One turn sends every row of this set to another row. A few are shown first. Where does it send the rows asked after them?
Dod: [1.268,-0.910,-1.203,0.286,-1.966,3.252,0.776,-0.401,-1.093,0.416,-1.622,-0.178,1.397,-0.825,1.638,-2.631]
Kado: [-0.720,1.594,-0.791,-0.899,0.894,2.988,2.114,-1.430,-1.235,1.608,0.021,0.405,1.348,0.900,0.253,-1.989]
kivo: [-0.985,1.754,-0.088,-0.399,0.659,3.363,1.206,0.325,-0.703,1.783,-0.865,0.475,0.241,0.088,-0.257,-0.631]
tanev: [-0.311,0.647,0.067,1.800,-1.195,2.250,-0.477,0.989,-0.461,-0.450,-1.011,1.465,0.109,0.512,-0.846,-0.656]
fevot: [1.327,0.645,-0.589,-0.237,-0.108,2.445,2.191,-2.487,-1.552,1.454,0.367,0.825,1.553,1.111,0.980,-2.871]
Nizu: [0.064,1.079,-1.108,0.846,-0.353,4.185,0.828,-0.389,-1.663,1.430,-1.131,1.085,0.743,-0.250,-0.637,-0.164]
Zege: [0.949,-0.355,0.363,-0.209,-1.301,1.835,1.617,-2.302,-0.015,0.968,1.140,1.315,2.136,1.058,0.824,-3.114]
nunom: [-0.280,0.870,-1.293,1.043,-2.810,1.823,-0.237,0.608,-0.089,-0.243,-0.869,1.815,0.456,0.558,-0.910,-1.152]
bufo: [0.742,-0.334,-1.945,0.247,-0.560,0.814,1.309,-0.839,-2.201,0.879,0.187,1.092,-0.668,-0.183,0.044,-1.145]
bobe: [1.030,0.063,2.106,-0.732,-2.079,2.675,1.461,0.156,-0.110,0.164,-1.553,0.695,-0.049,1.421,-0.186,-1.368]
gumeb: [-0.604,0.747,-0.918,0.854,-1.196,1.855,0.146,2.076,-0.653,-1.260,0.038,1.073,1.140,0.439,-0.975,-1.968]
det: [-0.667,1.145,-1.870,1.199,-1.094,2.915,0.276,0.662,-1.687,-0.171,-0.835,1.465,0.969,0.351,-1.277,-0.827]
rupo: [-1.430,1.173,-0.178,1.011,0.252,3.264,0.568,0.690,-0.833,0.336,-0.941,0.845,-0.084,-0.156,-0.815,-0.778]
Nolag: [2.937,-0.175,0.369,0.307,-1.020,2.224,1.697,-1.099,-0.608,0.676,0.554,0.498,1.225,0.485,1.447,-3.157]
nugor: [0.722,0.313,-1.383,-1.540,-0.289,2.099,0.810,0.343,-0.512,0.626,-1.106,-0.653,2.463,-1.418,0.801,-2.437]
Goli: [1.161,0.286,0.664,-0.577,-3.043,2.399,0.908,-1.173,-0.731,0.498,-2.298,1.181,1.862,1.303,-0.007,-1.955]
vuda: [0.537,0.173,-0.186,1.195,-2.281,1.412,-0.560,0.656,0.207,-1.012,-0.160,1.523,1.440,1.361,-0.525,-1.636]
levit: [1.411,-0.172,-0.060,-0.086,-2.114,1.531,0.340,0.435,0.733,-0.769,0.954,0.942,2.520,1.300,0.119,-2.677]
ran: [0.936,-0.181,0.768,0.895,-1.497,1.204,0.346,1.936,-0.027,-0.705,0.578,1.086,0.946,0.266,0.023,-2.710]
Zadot: [2.104,-0.239,0.137,0.049,-1.630,2.006,0.986,0.668,0.904,-0.837,0.691,0.042,1.301,0.102,0.903,-3.364]
seta: [1.747,-0.706,1.092,0.793,-1.929,1.001,0.841,-0.306,-0.048,0.356,0.963,1.576,1.299,0.733,0.675,-3.105]
Fep: [0.797,-0.356,-1.908,0.054,-0.718,2.420,0.150,-1.258,-2.430,-0.103,-0.503,-0.229,1.021,-0.396,1.203,-2.947]
bip: [-0.424,0.066,-0.134,-1.025,-2.717,2.359,2.374,0.257,1.192,0.204,-1.339,1.185,1.972,0.913,-0.419,-1.553]
Baza: [0.811,0.845,1.109,-0.584,-0.472,0.933,1.426,-0.188,-0.939,0.982,-0.017,1.628,-0.337,1.055,-1.394,-0.385]
zes: [0.247,0.441,-1.246,-0.761,0.844,1.613,0.239,-0.832,-2.393,-0.327,0.607,-0.389,0.450,0.006,0.140,-2.517]
Movi: [0.099,0.288,-0.012,-1.052,0.110,3.428,2.043,-2.190,0.191,1.329,0.758,0.309,2.199,0.433,0.605,-2.223]
meve: [1.555,-0.302,-1.354,-0.277,0.056,1.530,0.895,0.366,-1.545,1.459,-0.501,-0.040,0.383,-1.798,0.877,-1.430]
rigek: [0.296,0.368,-1.139,0.341,-2.629,1.611,0.228,0.904,0.951,-1.524,0.216,0.856,1.277,0.465,-0.282,-2.705]
Biko: [-0.509,0.097,0.909,-1.284,-0.814,2.080,1.963,0.517,0.074,-0.798,-0.053,0.341,-0.738,1.599,-0.661,-1.400]
voko: [0.270,0.632,-0.139,-0.454,0.515,4.554,1.694,-1.135,-0.486,1.844,-0.389,0.132,1.296,-0.421,0.228,-0.834]
lar: [1.949,-0.123,-0.077,-0.392,-0.740,3.132,2.267,-1.341,-0.939,2.054,0.999,0.838,1.996,-0.118,1.055,-2.814]
tosap: [-1.547,1.232,-0.967,0.177,0.629,3.720,1.850,-0.870,-1.413,1.115,-0.336,0.762,0.667,-0.251,-0.468,-1.492]
vago: [0.627,0.790,0.488,-0.938,1.075,1.161,0.750,0.029,-1.666,0.274,0.714,0.247,-0.397,0.364,-0.826,-1.257]
pav: [2.179,-0.358,0.346,-0.622,-1.334,2.360,1.435,-0.089,0.362,0.684,1.322,0.483,2.534,0.465,0.963,-3.016]
zal: [0.357,0.595,-1.147,-1.448,-2.032,2.217,0.798,-0.904,-0.533,0.149,-1.851,0.256,3.272,0.291,0.236,-2.755]
Fup: [0.460,-0.662,-0.390,-0.515,-2.528,3.341,1.781,0.567,0.717,0.346,-1.825,0.139,1.914,-0.344,1.045,-2.244]
vinep: [-0.008,0.576,0.422,-0.676,-2.163,1.249,2.111,-0.421,0.168,0.735,-0.812,2.168,0.855,1.591,-1.463,-0.631]
pon: [-0.463,1.402,-0.355,0.878,-1.295,2.759,0.166,0.846,-0.685,1.365,-1.370,1.464,-0.282,0.019,-0.691,-0.168]
bal: [-0.790,0.061,-1.307,-0.676,-0.530,1.014,1.859,-0.651,-1.194,-0.590,0.749,0.919,-0.793,1.325,-0.714,-1.420]
kozel: [0.089,0.647,-0.985,-0.136,-0.045,3.581,2.410,-1.895,-1.776,2.100,0.333,1.080,1.418,-0.174,0.259,-2.219]

Zadot -> pon
tanev -> kozel
Now these:
bobe -> bufo
Fup -> Baza
Nizu -> Zege

One turn sends every row of this set to another row. A few are shown first. Where does it send the rows asked after them?
ponob: [0.871,0.098,-0.558,-0.318,0.614,1.624,0.207,-0.541,0.254,1.706,-0.206,-0.427,-1.443,0.573,0.552,-1.535,1.734,0.083,0.123,1.326,0.022,-0.992,-0.071,-1.704,0.393,-0.251,0.762,0.184,0.700,-0.020]
Peved: [-0.150,1.991,-0.470,-1.677,-0.052,0.561,0.186,-0.657,-1.121,0.535,0.396,-0.728,1.202,0.148,0.446,-0.259,-1.856,-1.311,0.584,0.677,1.408,0.336,0.292,-1.075,-0.813,0.234,-0.605,-0.760,0.363,1.195]
mefe: [-1.482,-1.806,-2.740,-1.099,1.719,0.126,0.821,1.308,0.089,0.653,0.146,0.519,-2.051,1.769,0.849,-0.324,1.280,-0.596,1.920,-0.520,-0.914,-0.664,0.781,0.581,-0.087,-1.049,-0.445,-1.250,0.403,-0.389]
bof: [1.318,1.010,-0.509,-0.474,-0.606,0.988,0.194,-0.271,-0.495,0.890,0.412,-0.050,-0.391,-0.118,1.351,-1.194,-0.811,0.352,-0.173,0.859,0.421,-0.455,-0.319,-2.084,-0.669,0.492,0.184,1.288,0.480,0.413]
zivu: [-0.085,1.153,-1.126,1.009,0.225,-0.408,-0.488,-0.198,1.378,0.390,0.449,1.048,-0.536,-0.575,-2.001,-0.066,-0.866,-0.065,0.338,0.440,-1.590,-2.375,0.672,1.671,-0.459,1.476,-0.158,-1.288,0.461,0.427]
gibu: [0.734,0.211,0.136,-1.387,-2.593,-0.431,-0.826,0.702,-0.777,-0.445,0.950,0.191,-0.266,-0.152,0.931,0.872,-1.512,-0.785,0.616,-0.716,0.475,0.875,0.334,0.423,-0.488,0.021,-1.509,-0.216,-1.365,0.251]
Fifo: [-0.358,-0.573,-2.627,-1.120,-0.008,-0.870,0.116,1.776,-0.993,0.350,0.791,0.762,-0.383,0.628,2.161,-0.260,-2.297,-0.388,1.194,-1.246,-0.348,-0.023,0.323,-0.085,-1.858,0.069,-1.445,0.357,0.322,0.737]
bevi: [-1.017,-1.909,-2.838,-1.638,0.995,-0.857,1.527,1.897,-0.627,-0.716,0.202,0.868,-1.504,1.436,1.276,0.637,-1.067,-0.276,1.726,-1.422,-0.817,-1.114,0.502,0.900,-0.824,0.163,-0.793,0.114,-0.016,-0.183]
guz: [-0.170,1.394,-1.142,1.114,0.254,-0.206,-0.652,-0.515,1.419,0.402,0.626,0.994,-0.435,-0.617,-2.034,-0.202,-0.619,-0.084,0.408,0.620,-1.608,-2.258,0.681,1.470,-0.413,1.269,-0.137,-1.487,0.375,0.406]
nid: [0.435,0.615,-0.655,-1.586,0.204,-0.301,1.331,1.007,-0.891,-0.186,-0.720,0.040,1.178,0.355,0.497,1.040,-3.427,-0.582,0.478,-0.895,0.599,0.380,0.607,0.884,-1.021,0.789,-0.844,-0.619,0.346,0.421]
lesa: [-0.577,-0.660,-0.793,-1.710,2.174,0.963,1.482,0.033,0.099,0.676,-1.485,-0.483,-0.848,1.617,-0.851,0.548,1.085,-1.109,1.264,0.347,0.285,-0.619,1.047,1.086,1.072,-0.757,0.317,-2.421,0.542,-0.358]
kuzam: [-1.106,-0.644,-2.641,-1.512,1.559,0.168,-0.635,0.124,-0.479,1.460,0.649,-0.185,-1.725,1.587,1.082,-1.203,1.468,-1.253,1.747,0.591,0.027,-1.095,0.157,-1.083,-0.461,-0.704,-0.727,-0.638,0.266,1.368]
zuru: [-0.376,1.117,-1.226,0.926,0.343,-0.337,-0.368,-0.481,1.411,0.112,0.649,1.016,-0.653,-0.485,-2.131,0.036,-0.748,-0.076,0.414,0.625,-1.566,-2.658,0.609,1.530,-0.193,1.520,-0.135,-1.255,0.256,0.403]
Paful: [1.482,0.092,-0.551,-0.233,-0.743,0.447,1.542,1.185,-0.300,0.048,-0.238,0.556,-0.247,-0.135,1.458,-0.087,-2.292,1.120,-0.199,-0.647,-0.273,-0.326,0.121,-0.522,-0.936,0.888,0.032,1.429,0.477,-0.713]
dalur: [0.648,-1.394,-0.728,-0.462,1.345,1.320,1.655,0.361,0.712,0.624,-1.157,0.148,-2.208,1.124,0.089,-0.295,1.770,0.619,0.473,0.391,-0.645,-1.376,0.345,-0.106,1.132,-0.300,1.011,-0.155,0.545,-1.241]
Nivat: [-0.309,1.342,-1.195,1.056,0.054,-0.289,-0.335,-0.303,1.401,0.036,0.719,1.012,-0.373,-0.730,-1.916,-0.062,-1.025,-0.104,0.371,0.489,-1.474,-2.318,0.582,1.418,-0.312,1.498,-0.086,-1.196,0.294,0.210]
bolet: [0.249,-0.787,0.111,-1.496,-0.677,0.439,-1.429,-0.171,0.066,1.001,0.145,-0.413,-1.869,0.893,-0.193,0.086,2.338,-1.386,1.096,0.500,0.348,0.087,0.531,0.494,0.980,-1.176,-0.751,-1.650,-1.118,0.437]
fofod: [-0.338,0.908,-0.689,-1.778,1.405,1.119,-0.046,-1.121,-0.430,1.456,-0.505,-1.120,-0.104,1.157,-0.422,-0.665,0.920,-1.628,0.885,1.446,1.103,-0.442,0.428,-0.771,0.411,-0.449,-0.034,-1.794,0.467,1.281]
miro: [0.461,0.502,0.281,-1.831,-1.866,0.121,-1.804,-0.678,-0.748,0.493,1.046,-0.452,-0.940,0.194,0.443,-0.032,0.519,-1.425,0.677,0.578,1.017,0.023,-0.051,-0.767,0.089,-0.316,-1.224,-0.334,-1.357,1.267]
mal: [0.973,-1.566,0.015,-1.779,-1.354,-0.947,0.226,1.482,-0.349,-0.510,-0.472,0.523,-1.292,0.482,0.228,1.760,-1.093,-0.473,0.883,-1.371,-0.127,0.081,0.645,1.916,0.247,0.139,-1.305,-0.425,-1.438,-0.222]
gava: [-0.142,-0.931,-0.835,-1.913,1.438,-0.079,2.467,1.226,-0.131,-0.486,-1.650,0.152,-0.221,1.167,-0.479,1.693,-1.483,-0.552,0.945,-0.881,0.106,-0.653,1.120,1.996,0.324,0.405,-0.195,-1.355,0.277,-0.553]
mela: [-1.074,0.513,-2.666,-1.307,-0.073,0.142,-0.433,0.212,-0.943,0.305,1.986,-0.041,-0.509,0.724,1.852,-1.311,-0.569,-1.087,1.464,0.227,0.402,-0.255,-0.065,-1.696,-1.479,-0.370,-0.909,0.121,0.258,0.949]
rap: [0.045,-1.796,-0.027,-1.727,-0.607,0.036,0.340,0.643,0.299,-0.470,-0.392,0.113,-2.215,1.145,-0.359,1.502,1.546,-0.830,1.278,-0.591,-0.151,-0.439,0.737,1.657,1.359,-0.638,-0.665,-1.379,-1.330,-0.777]
sim: [1.282,-1.532,-0.786,-0.424,0.610,0.241,2.428,1.587,0.264,0.013,-1.490,0.742,-1.496,0.649,0.546,0.553,-0.862,1.260,0.142,-0.813,-0.837,-1.099,0.432,0.706,0.240,0.527,0.498,0.734,0.425,-1.370]
Kez: [-0.250,1.250,-1.171,0.836,0.230,-0.372,-0.590,-0.588,1.395,0.287,0.629,0.982,-0.476,-0.654,-2.050,-0.172,-0.890,-0.076,0.340,0.638,-1.495,-2.541,0.528,1.385,-0.478,1.664,-0.259,-1.140,0.338,0.731]

Fifo -> kuzam
Nivat -> guz
Now these:
dalur -> Paful
rap -> gibu
gava -> Peved

One turn sends every row of this set to another row. A few are shown first. Where does it send the rows asked after them?
Mafif: [0.068,0.955,-0.337,1.307,0.030,0.079,-2.422,0.574,0.347,0.336,0.031,0.660,-1.315,-0.168,-1.114,-1.231,-0.548,1.778,-0.914,-0.680,0.642,0.198,0.497,-1.497,0.161,1.124,3.032]
sozer: [-0.566,0.157,1.381,-0.470,-0.017,0.712,-0.651,-0.713,0.233,-0.055,0.142,0.536,1.284,0.557,2.377,0.092,0.247,0.725,1.158,0.360,0.966,-2.050,-0.119,1.257,0.196,0.780,0.218]
sobin: [0.754,-0.318,-0.175,0.401,0.002,0.810,0.507,-0.754,-0.259,-0.248,1.109,-0.324,-0.067,0.374,0.157,-0.587,0.268,0.954,0.173,0.445,-0.302,2.344,0.273,1.721,0.279,-2.416,0.644]
nelat: [0.445,0.334,-1.333,0.123,-0.472,2.216,0.823,0.728,-1.283,0.538,0.426,0.358,-1.235,0.719,-0.097,1.311,-0.966,1.618,-0.386,-1.888,0.641,0.244,1.733,-0.700,1.022,-0.272,0.871]
nor: [0.981,0.023,-0.685,0.670,0.157,0.276,0.224,-1.139,-0.763,0.053,1.006,-0.391,0.661,0.069,-0.267,-0.193,0.202,0.966,-0.077,0.250,0.032,2.234,0.345,1.820,-0.027,-2.250,0.878]
mapit: [0.109,1.068,-1.717,0.879,0.022,0.660,0.447,-0.534,-1.810,0.915,-0.509,0.223,0.275,-0.209,-0.647,2.108,-0.820,1.426,-0.356,-2.005,0.935,-0.085,1.174,-1.012,0.225,0.049,1.510]
malug: [0.442,0.206,-0.403,0.972,0.332,-0.386,0.251,-1.569,-0.678,0.119,0.344,-0.572,0.998,-0.193,-0.173,-0.001,0.456,0.691,0.221,0.410,-0.041,2.146,-0.163,1.552,-0.324,-2.263,1.102]
zuvet: [0.162,-0.554,-1.661,-0.190,-0.120,0.574,-0.892,-0.330,0.131,-0.648,-0.447,0.822,-2.660,0.476,-1.866,0.425,-0.547,0.011,1.118,1.823,0.996,-1.431,-1.209,-1.342,0.096,-0.356,-0.567]
dok: [-0.639,1.126,0.136,1.565,0.265,-0.690,-2.389,0.087,0.623,0.200,-0.817,0.461,-1.009,-0.510,-0.827,-0.992,-0.337,1.387,-0.498,-0.533,0.511,0.084,-0.169,-1.868,-0.162,1.059,3.161]
vomif: [-0.789,0.366,0.857,0.731,-0.101,0.477,-1.937,0.971,1.432,-0.254,-0.366,0.581,-2.423,0.153,-0.217,-1.572,-0.309,1.297,-0.209,-0.230,0.044,0.381,-0.022,-1.831,0.503,0.767,2.472]
ped: [-1.689,0.303,0.896,0.327,-0.019,0.677,1.327,-0.010,0.108,-0.102,-1.903,0.063,-1.388,0.218,1.187,1.628,-0.074,0.159,1.141,-1.145,-0.241,0.223,-0.433,-1.687,0.347,-0.778,0.658]
retik: [-0.091,-0.055,1.044,-0.756,-0.151,1.233,-0.688,-0.317,0.168,-0.090,0.751,0.664,1.008,0.781,2.315,-0.142,0.011,1.058,0.819,0.216,0.945,-2.037,0.367,1.433,0.521,0.860,0.182]
Fug: [-1.177,1.185,-0.382,1.019,0.345,-0.388,0.770,-0.970,-0.997,0.655,-1.965,-0.050,0.182,-0.442,0.191,2.429,-0.158,0.485,0.593,-1.505,0.468,-0.054,-0.152,-1.694,-0.316,-0.295,1.428]
fizu: [0.511,-0.297,-2.365,0.039,-0.126,0.495,-1.240,-0.467,-0.357,-0.351,-0.052,0.842,-1.975,0.221,-2.360,0.564,-0.640,0.314,0.710,1.565,1.393,-1.645,-0.819,-1.080,-0.068,-0.149,-0.264]
palap: [0.252,-0.183,-2.225,0.228,0.025,-0.042,-1.131,-0.839,-0.161,-0.354,-0.475,0.844,-1.792,-0.028,-2.184,0.771,-0.568,0.111,0.866,1.519,1.233,-1.674,-1.164,-1.253,-0.205,-0.181,-0.174]
mus: [-0.089,0.502,0.129,0.861,-0.154,0.831,-2.152,1.138,0.888,-0.112,0.254,0.654,-2.012,0.274,-0.698,-1.622,-0.635,1.769,-0.762,-0.409,0.307,0.383,0.554,-1.509,0.564,0.947,2.614]
dur: [0.193,0.219,0.537,-0.589,-0.070,1.112,-0.930,-0.519,-0.240,0.102,1.095,0.641,1.309,0.696,1.833,0.001,-0.164,1.255,0.516,0.075,1.223,-2.081,0.690,1.618,0.392,1.045,0.336]
bup: [-0.053,0.022,0.286,0.821,0.285,-0.388,0.527,-1.361,-0.103,-0.211,-0.054,-0.518,0.526,-0.025,0.269,-0.137,0.706,0.349,0.594,0.580,-0.413,2.109,-0.585,1.365,-0.237,-2.457,0.765]
mov: [-0.393,0.384,0.930,-0.291,0.091,0.144,-0.827,-1.081,-0.117,0.148,0.164,0.509,1.779,0.326,2.054,0.283,0.222,0.847,1.005,0.217,1.152,-2.167,-0.019,1.192,0.046,0.959,0.586]
vodu: [0.471,-0.463,-2.053,-0.161,-0.193,0.749,-1.002,-0.327,-0.037,-0.577,-0.077,0.858,-2.499,0.514,-2.060,0.376,-0.729,0.291,0.802,1.715,1.172,-1.482,-0.876,-1.151,0.169,-0.255,-0.455]
gazez: [0.036,0.355,0.389,-0.262,0.008,0.546,-1.080,-0.962,-0.453,0.255,0.663,0.572,1.879,0.422,1.713,0.306,-0.057,1.092,0.611,0.074,1.366,-2.248,0.326,1.528,0.117,1.076,0.607]
romez: [0.138,-0.297,0.454,0.346,-0.018,0.401,0.631,-0.909,0.062,-0.340,0.388,-0.473,-0.033,0.293,0.505,-0.524,0.515,0.511,0.585,0.675,-0.545,2.317,-0.301,1.362,0.164,-2.568,0.549]
kave: [-0.009,-0.367,-1.727,0.091,0.012,0.023,-1.011,-0.754,0.077,-0.525,-0.642,0.869,-2.190,0.165,-1.930,0.690,-0.507,-0.059,1.189,1.783,1.002,-1.643,-1.402,-1.498,-0.176,-0.259,-0.375]
Sas: [-1.090,0.688,0.921,1.200,0.183,-0.409,-2.047,0.313,1.228,-0.162,-1.024,0.439,-1.711,-0.292,-0.292,-1.187,-0.065,1.037,-0.030,-0.143,0.106,0.293,-0.483,-2.084,0.086,0.766,2.751]
kimus: [-0.751,-0.160,0.330,-0.298,-0.518,2.293,1.344,0.992,0.008,-0.109,-0.426,0.303,-2.227,0.929,0.952,1.002,-0.602,0.929,0.553,-1.370,-0.079,0.343,0.792,-1.212,1.139,-0.684,0.333]

Sas -> mus
romez -> nor
Now these:
fizu -> kave
gazez -> sozer
Fug -> kimus

